Named turns come first, each shown by rows before and after it. Which turns, in which order, take the first row of each pair that follows to the second? Write the first one first, as in the answered first pair.
zezar:
[ 10  23  14  23   1   0   5   5  -4   2 -13  -2   7 -16  -6  -6] => [ 10  15   7  19  -9   6   8   8  -6  -2 -12 -12  14 -19  -3   3]
[ 6 -3 -4  0 -5  8 13 -3 -5 -4  2 -9  5  2  9 11] => [  8   4  -3   5   0   1   4  -9  -7 -12   3   4 -11   3   7  -6]
[-11   3  11  19  -8  -7   3   1  -8  -4 -11  -3   1 -10  -7  -1] => [-11   1  10  19  -9  -6   4   2  -9  -4 -11  -5   3 -12  -6   1]
Nukuf:
[ -7  -2  -2  -3  -2 -10 -10 -10  -1  -3  -1  20 -22  -4   6 -17] => [ -8   0  -3  -2  -2 -11  -7 -11  -2  -3  -1  22 -22  -5   7 -16]
[ 4 -2  2  5 -8  8 -2  3 -1 -5 -5 -7 12 -4  0  2] => [ 4 -2  1  3 -8  9 -4  3  0 -5 -5 -9 12 -3 -1  2]
[-21  -7   3 -16  14  -9  -3   0   3   8  -2  15 -12  -6   2  -5] => [-21  -1   2 -11  13 -10   4   1   3  10  -4  17 -12 -11   2  -1]
Netu:
[ -1   4  -8   6 -22  -5  15  -6 -10  -5  -7   6 -13 -24   9   5] => [-19  -6  11 -20  -9  -2  -4   1  -5  13 -17  -3  -4 -20   7  -1]
[ 11  -9  -4 -12   3   5  11  -1 -10  -1  19   2   2  10   6   2] => [ 10  13  12   1  10  -2  17   0 -10   3   6  13  -3  -4   2  -8]
[ 14   0   5   3   6   7  -8   3  -1  -1   8  -7   6  16 -12  -8] => [ 17   7   5  10   5   5  -4   2  -2  -3   6  -2   3  11 -12  -9]
[  6  -6   6  -3 -14  10  -6   4  -1   0   2 -23  19  -1  -1  11] => [ 14  13   6  17 -15   3   5   1  -4  -6  -2 -11  11 -11  -2   6]
tefit:
[ -9  14  27   5   8  -3   4  12   1   5 -15   1  -5  -5 -10 -19] => [-16   3  12  -3  17 -10  10   7   6  14  -3  19 -19   4  -3  -9]
[  2   1   2   3  -9   6  -8  -7  -2 -10  -4  -8   4  -9   2   2] => [ -8  -2   4  -6  -4   1  -7  -8   1   0  -8  -2   0 -13   7   3]
[  0 -10  -1  -2 -12   3   5  -3  -1  -7 -10 -11  -2  -6   7   3] => [ -4 -12  -2  -5  -8   0   7  -3  -1  -3 -10  -7  -5  -7  10   2]
[-14  -8  -4 -15  -5  -1   7  -2   2  11  -9  -4   5 -13  14   4] => [ -4 -12 -20  -9  -4  -2  10  -6   2   5   9   4  -1   0  13  12]
Now pairs of rows:
(two turns a pair)
[-12 -13  -3 -14  -5  -9 -11  -5   1   1  -3   4  -5   5  16  -4] => [ -5  -4   0  -3  10 -11 -11  -4   5   6   3  14  -7  17   7  -6]	tefit, zezar
[  5  -9 -11  -9 -10 -10  -8  -7  -7 -18  -1   5 -17   0   1 -12] => [  5   2  -4   0  15 -16  -3   1   2   0   4  17 -15  16 -11  -4]	zezar, tefit
[  4  28  25  11  13   6  -2  15   4  16 -18 -10  22 -11 -19  -1] => [ 24  -6 -19   4 -11  10 -23  -7  -5 -31  22  -7  -4  14  -8 -10]	Netu, zezar
[ 12  16   2  20  -3   3  16   9   0   1  -5  -2  10 -12 -12  14] => [ 14  -1 -10  10  -9   8  12   8   1  -3   8 -10  13   1  -9  23]	Netu, Netu
[ -8  -6 -23 -13   5 -17   7   4  12   5   9  13 -14   6  22  10] => [ 15  12   1  10 -16  -1  -5  11   2 -22  -8 -23  14  -8   4  -9]	tefit, tefit
[ -7  -4 -13  -7 -15   2   9  -2   1  -5  -4  -2   0 -15  13   5] => [  1   4 -11   4  -3  -5   1  -8  -1 -14   2  13 -14  -6   5 -11]	zezar, tefit
[ -8 -18 -13 -15  -9  -6   4 -10  -6 -17   2   8 -13  -7   5  -5] => [ -1 -11  -4  -8 -17   0   0  -7  -9 -26  -4  -5  -2 -13  -2 -11]	tefit, tefit
[ -5   8   7   3  12 -10  13   3   1  17  -1  14  -6  -1  -5   2] => [  6  -4 -14   3 -17  -4  10  -5  -7 -11   7   4 -12  -8   3   0]	zezar, zezar
[  1  20  -5  15 -19  -3  27  -8  -7  -4 -20   5   0 -32  10   9] => [-23 -15   9 -36  -2   6 -10  -1   1  16 -20 -12  13  -8  11   5]	zezar, Netu
[  8  -5   1  -3  12  -3   4   7  -4   7  -6 -10   1  12  -6   7] => [ 12   7   3   8   5  -6   8   2  -8  -3 -13  -5  -7  -2  -5  -5]	zezar, Netu
